In the data rows, 128 means zero.
Some points, each followed by its number:
[130 107 146 108  97 105  81 109 157 123 145  86 108  80 159  74  61 149
 146  56 142 100 122 139 176 217 165 190 105 115 132 255] 0
[127 104 156  98 115 115 116  78 120 116 153  85 137  83 128  35  97 131
  89  86 111 154 126 158 169 144 147  94 116 131 138 252] 1
[123  93 154 155 182 101  81  46   4  96  76  84 137 140  83  16 175 106
 108  88 156 106 169 178 129  58  64  97 190 183 112  97] 2
[149 133 122 136 156  96  77  59  21 134 129  81 100 149  92  53 149 188
 150  79 152 127 156 196 141  62  88 116 161 136  93  98] 3
[135 189 135 196   0 139 208 183  96 115 151 105 252 148 185  91 119 202
 254 255 214 200 126 105 134 101 100  45  26  80  34  60] 4
[101 144 144 136 153  93 108  59  46 121  81  76 119 151 111  31 145 130
  82  80  99 111 138 185 128  87 127 143 173 195  96 111] 5
[134  71  70 113 122 110 106 174 147 125 109 111  89  72  82 121  77  77
  73 145  87 120 147 115 161 101 138  74  73  66  99  79] 6
[115 164 146 134 232 242 213 173 202 159 132  81 166 149 117 129 123 115
 102  50 153 124  86  82 115 111 193 138 152 179 142 112] 7
[137  98 162 111 236 236 198 191 173 132 137  92 231 200 163 225 157  97
  88  95 166 171 127 114  63 124 158 232 234 197 113 153] 8
[ 79  84  82  88  94 146 115 178  70  84  94 106  77  64  61 151  97  95
  98 128 139 138 136 118  88 133 107  76 105  27 112  97] 9
[141 117 128 174 190  72 131  86 120 113 117 134  85  64  92  79 115 108
  91 100 101 121 139 147 145 161 133 127  99 117 148 188] 10
[190 167 111  88 157 120 109 115 185 153 133 255  65 112 145 254 159 140
 155 125  31 100 102 116 155 132 207 163 146 192 175 174] 11
[ 99  96  77  90 116 131 114 172  84  82 111  93  85  63  28 103  75  84
  52 117 108 117 114 140  65 113  84  44  66  38 113  66] 12
[132 164 144 122 255 179 232 232 180 147 149 166 183 139 152 231 158 137
 106  79 171 117  98  77  78 119 181 187 244 173 157 163] 13
[ 90 175 155 131 221 158 193 241 179 154 111  93 225 138 174 163 152 162
 126 123 152 171 130 122  91 106 153 142 195 141 152  85] 14
[122 115  74  94 139 106 174 204 109 102 125  93 135  78  71 117  94  28
  75 124 149 104 135 113 142 121 108  59 100  72 117  55] 15
[127 157 147 115 151  94 117 125 157 161 163 255 114  74 172 255 199 132
 156 145  51 127 105  56 123 129 154 147 185 151 173 129] 16
[184 123 121  96 164  98 153  65 167 114 103  83  67  81 164 104 121 117
 108  85 149 105 114 123 138 195 173 153  83 103 116 255] 17
[ 78 148  99  71 137  99  93  35  33 127 105 101  63 105  99  48 143 147
 160  54 143 153 131 178  43 120  85 107 161  96  69 114] 18
[123 114  84  94 121  99 142  87  99  70 148 112 126 107 111  98  97  31
 106 235 165 107 132 139  74 140  74  88  94  37  61  70] 19
[140 144 117 103 128  97 115  94 152 113 133  90 168 120 154  74 102 132
 122  74 158 108 140 129 211 162 107 146  91 100 155 179] 20
[133 105  78 105  52  99 155 175  79 151 114 118  51  96  99 143  81  49
  91 117 103 108 137  92 122 102 141  85  42  88  83  61] 21
[ 95 124 130 169 160  86  84  69  28  96  70  61  38 114  70  25 137  96
  84 129 108 173 165 227  44  82  69 104 152 142  93  85] 22
[105  91 121 110  46 161 145 255 101 115 140 107  66  46  66 146  49  63
  93 180 105 134 136 108  99 104  74 109  50   0 135  76] 23
[144 135 130  96  93 131 127  78 130 113 131 120  99  74 143 111  85 105
 125 122 124 102 160 140 165 161 143 137  64 162 113 158] 24
[133 148 146 149 151 126 128 104 168 118 154 106  98 157 139  93 127 168
 103  32 153 114 126 128 155 155 112 121 112  92 114 255] 25
[133 118 110 138 178  95 121  93  21  92  84 114  14  62  31  68 125 127
 113  87  98 144 155 208  77  97  93 113 150 111 135  98] 26
[ 90 113 123 103  49  85 129 250  79  88 102 116 124 144  93 132  58  34
 137 195 136 121 128 158 158 128  76  97   0  40 150  85] 27
[177 130 116 114  85  98 107 103 111  69 119 108 111  75 141  62 101 154
  82  54 138 110 139 122 141 153 111 191  93 128 135 255] 28
[132 102 101 137  87  79 113 111 137 113 131 121 138 118 193  78 119 178
 142  75 142  98 132 131 166 176 144 196  27 114 129 244] 29
[158 124 139 148 119 111 121  84  34 126 124  61 124 139  79  37 149 146
 148  83 154 103 152 180 146  72  82  92 141 132  84 111] 30
[166 154 132  92 255 167 196 130 213 167 175 166 215 139 160 234 148 137
  99  82 156 117  97  87  67 127 159 211 194 206 199 113] 31
[110 124 138 114 232 227 175 207 188 163 140 104 214 182 136 164 124 117
 126  63 191 103 110  91  91 114 115 173 211 179 126 122] 32
[115 174 155 206   0 171 138 114 164 152 146 134 197 201 179 118 141 180
 217 235 196 156 117 101 121 143 103  84 115 110  90  80] 33
[ 99 168 162 136 242 151 181 232 175 157 117  73 123 187 161 124 106 132
 102  53 177 167 156  81 153 130 137 188 185 160 114 208] 34
[120 180 176 149   0 127 123 116 136 141 149 124 141 207 177 142  92 193
 191 255 202 175 125 130 112 155  86  82 121 154  98  63] 35
[110 133  90 133 170  96  85  76  75  95 116  89 156 119  98  15 151 152
 102 121  78  93 147 214 129  82  72 153 163 150 127 104] 36
[129 183 109 157 208 140 104 122 144 168 167 254  94  75 145 255 166 149
 151  66  64  90  93 117 131 127 184 145 194 209 201 122] 37
[113 112 130 109 120  42  38  53   0 113 109  57  70 154 113  87 145 171
 161  85 157 120 175 213 104  92  68 115 153 102  68  76] 38
[126 161 172 162   0 145 170 116 118  91 125  94 214 197 137 108 176 215
 219 209 200 187 137 111 128  73  87  43  66  96 110  99] 39
[102 128 112 119 173 130 109  71  25 104 108  84  62 149 118  28 132  94
 111  68 116 155 131 210 116  78  94 149 131 133 150 124] 40
[156 131  77  72 107 120 136  83 129 143  74 119 140  88 151  70 106 100
 105  87 156 130 168 110 200 167 131 157  39 151 135 162] 41
[140 100  83 117  96 157 129 119 178 153 131 195  88 154 118 183 153 124
 131 183  11 102 122 109 151 149 160 175 100 155 121 141] 42
[133 106  88 108 107 109  89 123 173 166 133 232 100 120 103 187 136 123
 156  68  44 119 110  96 137 152 205 186 160 172 179 168] 43
[142  98 108 142 139 121 110  96 159 153 167 254  50 118 108 245 139 116
  82 132  26 107 113 102 160 161 138 142 161 183 157  95] 44
[ 75 138  92 137 163  64  46  63   0 106  84  60  32 117 116  36 141 149
  92 123 112  96 119 206 121  67  82 132 117  97 107 105] 45
[169 109 119 121 149 144 152 165 198 120 180 251  79 149 144 189 120 151
 106 190  12 104  59  93 163 147 185 138  96 178 140 120] 46
[126  85 103 153 193  75  84  74 160 112 143  75 114  93 131  46  99  91
  88  83 131 101 137 156 179 207 131 105 156 115 158 252] 47
[108 191 170 174   0 125 190 124 128 118 117 113 209 169 123  74 185 146
 198 183 152 188 147 141 133  77  94  55  66 148 119  76] 48
[116 169 164 129   0 131 103  94 112 124 107 117 210 156 146 107 169 155
 187 188 200 161 154 120 123  86  62  32  70 123  47 104] 49
[106  81  59 115 106 114 155 140 150 119 124 115  95  74  48  99  76  62
  70 168 102 101 149 131  84 119 121  95  83 119 126  65] 50
[115 133 164 139 135  85 144 122 165 146 178 201  98 125 157 255 190 179
 129 134  53  93 101  93 119 119 177 118 156 215 182 149] 51
[132 187 157 184   0 158 136 104 164 178 172  97 201 208 175 141 118 176
 200 255 164 165 108 136 114 105 123  79 110 133 105  75] 52
[131 191 144 183   0 145 133  98 172 191 173 126 141 222 207 171 143 218
 234 255 189 152 115 117 114 143 135 124  97 124  86  67] 53
[129 165 167 147   0 131 103 119 122 121 102 101 215 160 182  95 156 139
 218 255 210 205 143 135 144 139  52  53  73  90  79  70] 54
[154 134 162  99 175  47  97 106 157 141 142 255 152  97 162 226 165 141
 125 181  52 106  86  98  93 132 180 163 160 189 175  99] 55
[119 121 139 114 223 220 224 170 162 162 150  79 211 182 135 143 104 122
 106  62 137 120 106 101 146 135 124 144 215 170 112  58] 56
[162 109 121 124 155  94 135 131 161 148 129 242  57 113 114 217 135 139
 179  71  24  86 124 112 153 167 203 166 162 182 167 147] 57
[104 139 169 171   4 161 155 113 179 167 122  95 194 254 188 133 116 220
 239 222 215 139 118 105 107 125 122  95  88 160 107  54] 58
[157  91 127 125  98 115 141  86 163 179 140 114 117 139 133  75  98 136
 138  36  85 104 132 135 170 166 185 162 115 167 119 220] 59
[117  78  84  82  80 119 153 208  95  99 137 105  60  58  88  92  55  90
  84 155 116 114 148 145 177 137  89  73  59 109  93  55] 60
[164  75 124  95 163  86  64 116 154 126 111 120 136 151 158  85 129 161
 107  60 160 104 128 108 162 138 133 223 117 163 132 255] 61
[112  87  75 116 101 125 122 255 108  99 117 106  79  49  91 138  54  47
  75 196 116 106 104 120 105 119 101  76  14   8 111  65] 62
[146 164 144 115 133  42 108  71 149  97 125 117 136 149 169  91 176 139
 114  99 155 109 122 140 160 137 137 154  76  90 132 216] 63
[144 159 100 129  43 121 127  52 150 130  97  72 246 208 186 181  96 170
 237 255 184 156 142 132 145 126  86  29  64  81  55 110] 64
[170 124 129 132 145 132  96  90 164 138 140  96 141 158 141  63 101  97
 114  56 153 105 136 118 177 169 163 212 103 134 135 255] 65
[126 117 160 124 222 188 221 177 163 142 134 144 170 164 149 238 173 131
 103  56 191 105 110 114 164 108 150 176 216 182 153 131] 66
[143 143 152 174 222 205 214 214 174 150 144 132 185 161 135 227  75 107
 123  75 174 174 150  85 162 136 140 186 250 179 156 156] 67
[155 107 101 127 116 165 136 135  87 108 109 114  41  11  87 137  75  83
  75 125  98 118 146 124 118 121 108  88  18 111  83  68] 68
[127 165 154 147 205 114  81 118 133 147 170 255  90  83 163 255 170 147
 156 104   9 132 103  90 111 145 209 201 170 177 195 136] 69
[122 173 157 199   0 144 123 113 190 165 151  91 171 201 194 150 143 158
 219 255 191 170 102  88 103 140  93  86 109 115  88  77] 70
[122 105 148 120 154  82  82  38 122  98 104  43 126 107  99   2 154 107
 115  99  82 137 125 191 102 125  98 128 174 170 177 117] 71
[131 150 125 142 240 138 217 186 192 119 138 136 186 121 152 223 189 160
 130  66 173 117 128  98 107 123 166 182 217 189 171 142] 72
[147 129 107  95 118 164  93  69 120 120 128 111  89  65 134  99  85 132
  99  52 138 107 154  96 186 207 149 123  71 119 121 157] 73
[145 141 135 105 121 124 117 134 164 142 174 248  32 126 142 178 148 116
 116 115  31 106  83  85 154 143 172 176 107 181 136 117] 74
[104 123 121 128 122 117  87 105 124  77 105  73 124 119  70  11 148 140
 120 111  72  96 137 162  92  82 123 161 134 132 152  84] 75
[ 97  88  84  97  68 147 101 180  53 110 106 101  54  53 103 110 103  67
  71 106 125 152 152 102 131 108 115  92  32  96  84  88] 76
[145 101 147 182 113  91 135 114  16 118  88  52  65 114  95   0 156 161
 111  74 134 102 144 161 105  89  80  92 181 164 107  87] 77
[142 117 120  85  92  76  84 113 170 169 142 113  91 162 100  59 131 158
  83  48  88 105 134  90 157 163 134 183 118 132 144 253] 78
[145 155 158 130 242 162 172 159 209 145 135  74 176 154 138 124 131 137
  95  79 159 148 114 128 125 129 158 167 222 142 141 159] 79
[128  83 126 138 223 180 153 196 180 196 127  83 190 157 101 154 148 145
 137  64 150 107 114 144 119 115 158 133 187 175 158 132] 80
[120  95 111 155 179 127 108 103  91 126 140 103  98  67  42  50  70  87
 137 175 172 111 115 119  79 122  84  57  97  85  71 101] 81
[150  93  55 111  88 144 154 139 157 138 173 255 132  93 128 238 168 111
  95 145  38 100 112  89 103 140 179 161 128 186 167 118] 82
[100 149 108 150 194 105 109  40  86 105 125  57 142 144  69  25 147 150
  80 119 145 136 132 195 112  88  82 107 152 174 116  95] 83
[138 121 147 133 143  97  83  71 127  83 112  56 157 121  85   1 144 102
 124 104  96 124 150 186 150  59  97 138 143 132 161  82] 84
[186 120 105  88 146  84  84 120 172 159 126 103 133 135 123  69 118 158
 125  62 100  81 168 104 137 187 146 177 100 150 132 241] 85
[154 102 137 115 187 205 197 168 171 155 165 111 203 190 163 200 115 140
 120 108 173 134 115 118 129 134 147 127 193 161 123  97] 86
[124 119  80  56 129 151 125 132  84 126 100  64 119  92 105 100  98  95
 137 199 149 142 142 126 139 140  89  51  35  59  58  68] 87
[152 143 172 146   1 150  77  78 115 106 101 104 206 180 161 163 138 138
 236 238 191 217 157 109  97 134  74  34  77  80  69  90] 88
[124 156 134 122 217 187 216 176 182 161 146 190 193 122 157 248 179 117
 103  70 165  89 114 117 107 101 143 171 195 211 145 149] 89
[111 152 151 143 232 200 172 157 152 155 120 111 190 154 122 155 107 115
  94  88 154 177 116 107 128 111 165 176 197 167 129 217] 90
[ 98  86  66  99  74 137 159 191  49  65  91 147  43  53  82 108 114  86
 118 110 118  97 114 111 149 124 153  75  36  97  98  96] 91
[126 170 172 148   0 145 113 166 139 150 115 133 213 207 155 103 127 141
 218 181 189 182 165 111 137  95  94  79  73 164  89  48] 92
[104 147 130  92 151  79  64  53  23  85 104  91  30 109  64  25 126  86
  89 115 148 107 123 230  89 142  90  88 170 150 159  92] 93
[109  89  62 129 151 138 140 183 127  96 149  97 149  64  84 124  95  97
  99 115 171 125  95 119  97 131 129  94 105  97 121  52] 94
[126 140 141 134 208 175 199 194 177 127 164 135 177 128 151 238 210 156
  92  51 172  88 112 108  94 107 183 133 181 187 155 158] 95
[128 119 120  83  40 145  67 108 164  92 149  97 191 106 139  77  84 155
  80  53 138 123 143 106 187 176 131 230 114 111 131 255] 96
[116 102  82 105 181 128 112  61  98 104 136 116  93  98  84 116 120  87
 121 169 125 123 104 118  76 109  83  78  71  19  75  36] 97
[130 209 208 203   0 163 119  74 113 130 145 121 228 162 158  95 140 164
 193 207 186 229 120 105 132 128  82  59  59 141 115  83] 98
[171 117 131 122 129 130  96  96 189 156 149 137  96 149 141 117 132 146
 129  73  93 121 121 115 144 204 196 202  92 150  89 248] 99
[125  78  83 100 109 143 133 143 151 135  89 105  98 108  83 103 109  71
  81 198 120 120 101  96 138 137 107 102  88  85 100  81] 100
[129 175 163 180   0 184 124 122 167 114 133  93 193 234 171 126 143 193
 236 223 197 160 167 135  78 137 116  82  62 155  91  61] 101
[144 132 137  95 121  84  84  78  88  77 103  48 125 125  68  18 138 122
 104  77  73 115 147 156 130  81  73 136  94  93 147 119] 102
[ 58  79  71 120  33 129 143 177 166 149 134  99 130 112  84  70 102  78
 106 196  89  87 143  87 131 120  98 129  61  26 117  84] 103
[105  77  81  95 146  85 108 179  50 112 102 114  63  33  67 120  82 101
  59 127 123  94 134 181 111 110 102  65 101  29 115  91] 104
[133 110 150 131 127  54 130  97 139 101 159  84 112 123 145  91 123 134
 150  96 176 111 165 102 154 170 110 159  72  87 140 202] 105
[158  96  82  66 155 149 144 117 118 118 113  92  97  89  77 150  95  46
 105 209 131  96 122 124  84 142 102  61  81  26  72  46] 106
[163 146 134 135 210 187 204 168 213 139 100  81 221 208 144 107 110  93
 135  63 163 133 124 126 126 112 131 152 117 192 178  80] 107
[132  90 125 151 208  86 139  65 105  91  86  90  76  60 119  89 128  85
 100  72 108  97 140 156 169 172 136 151 105 107  97 200] 108
[161 135 157  94 141  53 121 117 171 161 190  98  95 164 147  84 111  84
  89  37 130 108 114 134 155 179 150 124 121 147 122 255] 109
[120 154 142 144 217 173 156 162 169 151 137 144 165 143 143 245 152 128
 108  53 149  85 117  98 113 144 181 175 200 183 154 147] 110
[112 124 119 169 189 132 108  76  87 131 113  54 138 155  76  32 163 128
 118  94 138 142 142 194 133 104  82 133 187 174 114  71] 111
[147 105 172 138 143  89 119 103 200 171 149 161  89 120 129  83 119 126
  91  49 108 104 122 114 168 157 161 143 169 119 128 255] 112
[112 145 162 117 216 182 197 183 215 142 109  60 210 159 158 152 146 100
  83  68 149 150 101 123 148 107 114 206 210 156 156 194] 113
[111 143 204 176   0 200 157 118 143  95  94 131 157 216 205 134 146 185
 228 227 205 201 143 112 112 143  93  88  84 161  94  78] 114
[137 138 108  76 111 135  96  86 165 127 119 124 123  65  96  93  86 111
  65  68 118 129 139 125 198 181 152 131 101 119 116 151] 115
[ 86 134 139 134 228 227 223 201 215 137 104 107 189 186 168 202  98 111
  99  73 166 146 116 107  82 115 160 185 200 161 135 148] 116
[125 149 111 110 128  72  52  72  79 122  80  74 113 123  94  53 140 125
 146  71  80 190 163 149 104  97 105 156  87 111 168 106] 117
[153 194 141 162   0 103  94 108 143 108 126  76 217 166 135  86 140 156
 205 209 178 176 149 114 166 118 102 128  80  90 139  65] 118
[147 129 125  92 102  51 123  76 138  88 142 105  82 105 118  72  99 120
 128  63 142 143 148 135 158 174 161 159 126  87 123 255] 119
[107 132  87 148 186 107 116 168 149 131 192 255  48  95 162 255 173 136
 167 119   0 127  89  97 102 187 235 176 167 178 193 132] 120
[136 105 160 153  24 144 119  76 115 137  91  93 193 196 194 107  96 142
 219 255 197 179 110 154 128 122  79  56  83  52  34  73] 121
[125 164 150 168   0 192 130  80 113 123 121  85 220 147 180 124 145 159
 190 220 195 169 164 114 140  88  98  77  63  78  73  59] 122
[149 121 108  84  62 133  98  94 149  75  99 104 104  72 165 112 100 117
 124 135 158 131 123 117 152 159 170 142  36 134 133 137] 123
[ 98 144 156 127 168 164 120  84  19 137 103 104 125 116 116  48 119 136
 134  92 143 117 153 189 157  62 120 103 173 155 122 106] 124
[ 83 110 137  95 151  97  88  47   7  96 135  84  86 125  94  39 123 127
 147  53  97 161 168 224 112  99  70 129 138 112 114 100] 125
[130 152 121 139 129 100  70  43   0 107  97  45   5 102 102  57 105 106
  78 104 140 124 141 218  53  48  56 138 123  96 115  90] 126
[118  90  84  94 135 118 147 226 129  91 119 106 134  56 108  82  95  73
  81 114 146 109 133 109 143 135  84  89 138  73  83  93] 127
[135 131 158 127 175  93 140 155 171 164 157 255 134  95 147 231 181 119
 156 153  62 115  85  94 119 129 185 147 139 149 159 121] 128
[125 151 162 174 233 221 159 255 178 157 153 101 191 146 148 211 142 131
 115  96 126 162  80 118 129 115 167 147 255 195 135 152] 129
[120 118 132 126 148 103 110 100 184 179 137 102 176 168 112  63 121 120
  90  46 141 123 140 123 155 170 142 158 135  96 104 255] 130
[109 165 167 141 187  82 102 138 176 167 178 255  60  63 156 255 119 177
 162  80   0 109 106  96 128 144 162 186 204 151 189 190] 131
[124 133 142  89 205 128  93 122 178 138 162 255 106 108 123 255 162 146
 128  33  67 137  72  71 150 128 218 164 226 169 186 165] 132
[169 184 159  94 233 149 166 190 189 161 123 103 201 220 155 180 113 169
 158 128 214 169 124  96 132 139 118 158 210 142 134 110] 133
[138 164 166 169   0 158 133 107 108 162  95 114 200 160 193 102 101 143
 237 219 203 215 133  96 111 138  73  87  66 106  96  69] 134
[ 96 146 118  87 146 123 122  75  31  86  88  51  48 122  95  57  76 154
 136 128 122 155 157 179 117 101  85 101  72  79 119  96] 135
[119 108 123 116 234 184 160 141 191 151 131 100 202 159 113 133 154 144
  95  63 138 142  99 106 127 106 179  80 213 172 138  86] 136
[130 162 112  93 173  93 147  76 128 117 109  91 123  76 147  74 156 150
 130  90 155 123 137 100 139 164  94 159  56 115 138 196] 137
Which two points above are nearest to each new point, looking only along the 6 directions in which the numbered points spread most? Their numbers follow each, nearest first.
[126 116 135 103  99 131  91  93 152  98 135  98  71  74 126 103 105 116
  98  58 157 138 175  98 167 201 143 136  70 140 148 177] 73 115
[100 146 141 164 155  95  90  42   0 110 101  61  23 107  58  41 125 106
  85  94 102 116 171 217  58 125 104 134 156 125 132 115] 93 45
[ 91 118 162 131 193 104  64  60   0  77  81  96  33 103  49  54 120 135
 101  71 106 108 179 236  74  71 113 134 148  90  82  83] 93 126
[ 78  88  95 106 143 125 138 215  93 105  95  87 121  90 101  67  82  81
  89 108 141 112 127 102 117 117 131  86  81  78 127  83] 127 15
[165 136 120 125 109 114 133 119 146 106 150 255  87  91 166 255 148 169
 150 144  18 112  83  78 115 128 238 191 177 179 192 136] 11 16
[116 145 100 165 122  99 120  73  23 109 138  66 124 130 111  47 167 175
 147  88 155 128 151 192 126  87 111 119 183 129  74 127] 3 30
[ 95 160 119 125 136 103  46  56  34 122  82  84  65  96  99  68 119 122
  83 111 130 128 141 225 110  78  66 139 159 126 111 128] 125 93
[109 140 145 134 183 108  61  55   0  88 135  54  59  84  89  21 163  95
  76 109 105 117 164 227  90  78  71 133 146 109 112 106] 93 45
[143 162 122 144   0  84 134  84  72 149 112 122 213 142 179 100  94 161
 220 242 207 161 121 139 151 118  97 113  83 112 126  84] 49 118
[109 120 167 129 223 176 185 242 200 153 148 111 207 166 164 201 124 128
  99  80 150 189  93  82 153 130 204 144 255 191 132 174] 67 116
[144 118 129 103 197 153  85  86 165  83 162  67 154 195 134  63 110 149
  98  72 188 105 138  99 163 137 147 200 141 146 150 242] 130 65
[153 157 118 129 136 114  93 115 174 135 150 255  59 108 115 225 152 135
 130  76  32 125  98 114 190 132 193 144 166 179 170 187] 57 11
[151 168 159 126 107  84 110 102 122 113 125  99 121  96 129  65 131 131
 110  55 153 151 129 109 155 177 137 115 142  64 125 199] 137 105
[142 113 149 161 128  95 110 159 173 117 174 224  67 105 135 190 140 141
 159 138  29  90 143  99 133 105 203 219  89 161 186 139] 74 43
[115  97 117  86  87 132 154 140 236 138 145 192  75 192 146 176 126 127
 115 168  25 105  60 112 150 144 183 153  83 134 149 164] 42 46
[113 170 159 176   0 146 172 101  74 118 124 101 218 202 182 157 119 208
 239 255 202 148 124 143  89 133  87  23  40  81  65  78] 88 54
[130 125 148 170 179 123 117  88   2  98  99  74  49 109  95  25 187  91
  47 119 107 124 172 206  61  45  73 124 162 102 116 102] 22 93
[ 93 138 134 110 189  81 105  74  39  97  98  95  57 131  69  48 105 136
 110  94  90 142 133 213 100  90  82 124 153  85 124  83] 93 125
[140 160 157 123 255 158 218 247 182 156 120  41 193 190 152 131 112 132
 123  64 165 158 104  97 124 114 127 171 222 207 146 127] 32 113
[154 159 153 124 147 154 115 120 156 149 152 219  75 152 147 226 201 153
 131 196  70 119 109  70 122 127 202 188 133 186 146 149] 51 55
[130 128 131 139 188  87 105 111 182 126  99 255  93 134 126 217 126 148
 162  76  40  88 108 110 125 170 163 193 166 171 212 123] 57 11
[ 98 132 156 138 240 186 211 174 159 147 131  74 210 150 129 139 132 130
  79  35 141 134 123  80 169 111 142 166 193 163 132 182] 113 79
[ 77 106 139 161 211 107  97  41  63  97  86  95 133 140  90  57 168 144
 114  65 157 112 150 158 122 109  87 122 173 139 124 109] 124 83
[111 170 155 151 229 142 156 213 162 151 125  80 222 207 149 150 126 178
 162  96 168 162 108 101 112 139 143 179 206 145 135 120] 133 86
[ 99 109 147  94 208 132  82  84  12  85 100  82  13 104  66  69 132 115
 143  78 126 139 168 179  75 110 107 125 101  83 100  92] 26 93
[133 152 141 150  37 159 107 106 141 134 120 102 227 159 159 104 106 151
 171 255 172 129 102 136 118 136 105  31  87  60  37  68] 122 134
[121 131 136 151 245 184 198 225 163 133 118  80 189 167 136 129 128 146
  72  84 166 144 147 117 122 104 151 120 224 148 150 110] 56 32
[101 192 151 120  27 145 125  99 135 137 108  93 215 191 188  83  82 160
 191 255 155 202 136 139 132  86  58  45  82  89  72  67] 122 54
[122 109 129  75 175 109 101  86  16 109 130  88  10 129  59  63 137 100
 135  69 102 133 122 183  95 107  82 105 133  97 116 108] 26 93
[109 108 157 144 158 110  74  92   0  85 103  51  26  99  81  28 145 105
  57 114 102 132 157 246  71  87  83 144 148 123 125 111] 93 22
[157  98 113  87 197 133 139 122  62 109 106 118  42  24  79 122 132 108
  84  97 124 122 130 130 132 116 118  63   7 105 110  82] 104 68
[120 110  75  97 185 156 136 171  97 122 135  93 106  50  69  74 100  90
  85  70 146 153 139 113 120 120  98  63  99  70 103  91] 127 15
[101 101 116 113  88 140 143 177 129 112 109 119  84  41  20  97  55  87
  70  82 142  99 117 117  98 149 100  92 124 113 118  59] 50 6
[106 127 159 175 224 207 239 251 174 143 158 138 175 161 132 183 101 132
 105  54 183 181 130  82 101 149 148 178 201 173 119 136] 116 67
[120 162 189 145  10 173 138 112 165 148 124  89 206 217 194 104 144 174
 227 208 193 184 155 117 104 150  94  81  78 149 101  60] 101 58
[139  89 131 104 134 163  89 116 157 104 143  89 150 168 123  49 118 118
 125  69 131 109 122 153 177 194 114 173 133 120 120 249] 130 65
[103 158 137 173  60 151 131 112 115 173  92  93 215 176 171  67  91 168
 207 255 185 131 121 147 126 141  97  57  84  76  19  57] 122 121
[139  85 176 169 127  85 110  92  35 145 118  95  91 127  90  32 142 144
 131  58 177 152 181 196  77  75  93 115 159 150  89 103] 3 30
[113 188 162 170   0 149 108  99 185 151 132 117 213 225 188 101 148 174
 199 246 206 161 113 106 108 168  85  57  91 142  86  43] 101 114
[145  86  89  84  88 114 137 163 170 109 110 120 106 116  71 107 105 100
  72 148  98 129 113 104 144 115 124  97  67  59 146  51] 100 6
[158 116 115 122  97 122  84  65   6 100 135  76  64 164 101  63 145 204
 160  88 129 107 138 181  88  71  73 105 136  83  86 116] 38 18
[102 106 118 131 211  62 148 140 155 154 162 255  37  76 176 255 122 124
 178 114   0 102  84  87 125 143 213 166 158 157 255 170] 120 131
[139 133  96 130 197 137  91 155 130 132 180 255 112  76 150 255 170 126
 131  83  69 109  99 115 102 118 206 180 196 199 193 149] 37 132
[104 119 130 160  99  96  73  88 100 110 134 139 159  63 147  40 122 139
  89  75 148 135 135 117 162 143 145 145 120 144 157 228] 1 28
[115 168 150 143 166 121 130  55  10  97 126  78  39 134  47   2 162 124
  84 156 131 119 176 229 106  40  60 109 180  98 126 107] 22 125
[118 103 130  62 134 139 112  80 100 129 141 124 116  74 120 127  98 114
 135  49 122 146 142 113 158 177 143 132  92 121 124 206] 73 137
[108 112  63 114  48 149 125 219 178 136 135  98 119  52  82 103  92  63
 116 199  84 126 122 137 162 114  99  73   0  24 186  64] 103 27
[125 122 140 139 233 173 211 136 177 147 130  66 187 153 160 133 170  94
  80  93 140 135 144 115 153 102 156 191 215 156 128 188] 79 90
[125 134 134 114 168  86  69  60   0 125  74 109  63 103  72  45 111 118
  93 123 132 133 142 247  68  96 104 135 150 138 143 101] 93 125
[144 119 155 135 162  82  69  46 101 119  79  49 127 105  84  18 166 129
 131 116  96 110 137 162 129  77  87 147 141 168 137 125] 71 36
[120 134 142 151 167  88  41  74   0 106 128  87  41 128  81  25 136 146
 116  92 143 124 140 192 165  89  77 135 136 163 142  95] 125 93
[133 173 170 148 132 149 166 128 142 152 150 184  84 135 135 213 154 137
 156 165  90 125 101 103 135 111 229 114 137 161 142 103] 128 51
[117 127 125 141 230 224 178 187 191 151 142  73 156 169 103 133 115 109
  93  50 173 149 120  76 131 133 183 122 186 147 145 100] 7 56
[166 182 176 173   0 161 108  79 119 112 115 106 202 145 184  92 154 148
 244 229 197 201 133 116 162 179  87  95  86 133  97  76] 98 134
[ 89 126 156 108 185  83 107  57 100 106 126  86 131 110  54  19 132 128
 132  93  76 127 131 183 134  64  68 123 129 140 137  93] 36 77
[154 126 120 150 219 131 116 130 186 149 145 255 109  94 136 255 154 138
 134  93  47 114  86  61 130 171 207 168 185 190 220 140] 132 37
[103 131 127 145 154  65  95  21 117 136 124 112 141 100  98   0 134 128
 101 117  86 116 128 192  73 110  81 114 203 146 130  57] 36 5
[145 144 109 125 107  64  93  67  39 128 146  76  69 125 140  50 161 169
 138  75 161 129 141 168  91  61  87 123 166 126  59  83] 3 38
[145  83  73 112 153 140 131 120 108 142 116 119  82  72  79 156 120  85
 114 203 122 116 144 117 109  94  87  78  50  29  61  51] 106 9
[108  98 147  96 234 207 192 128 176 172 159  78 214 167 133 159 151 131
  69  80 165 118 144 132 132 120 130 176 210 170 140 147] 79 113
[163  94 140 140 128 145 152 139 157 109 149 230  61 128 118 195 142 108
 102 146  36  57  91  98 127 105 170 148 109 187 161 160] 74 44
[146 122 112  80 178 126  85 123 149 105 134  76 175 138 164  68 126 142
  94  51 144 118 129 139 149 173 170 208 134 125 144 244] 130 61
[156 109 168 132 240 111  88 134 166 133 165 255  81  96 132 255 140 148
 104 109  46  92  97  97 151 153 197 166 218 178 215 163] 132 131
[162  89 133  96 113  93 134  98 174 114 126 113 119  85 149 100 100  99
 129  64 127  96 139 102 161 194 118 151  94  98 132 183] 73 115
[155 137 129 149 156  95 135  86 110 113 126 117  74  83 135  86 137 117
 101  94 115 101 126 162 149 170 145 129 125 109 146 203] 10 108
[118  54  99 117  97 113 150 210  59  85 144 126  36  51  40 172  72  51
  49 185 111  98 164  93  66 138 107  72  30   2  90  80] 62 23
[144 163 153 115 132  32 134  96 166 100 160  96 151 146 160  75 146 143
 157  72 146 124 128 129 148 177 132 159 100  83 119 201] 63 105
[134 162  91  96 159  81  78  98  44 105  77  69 129 125  93  55 121 139
 162 102  65 105 140 167  91 118 115 130  98  79 193  98] 117 102
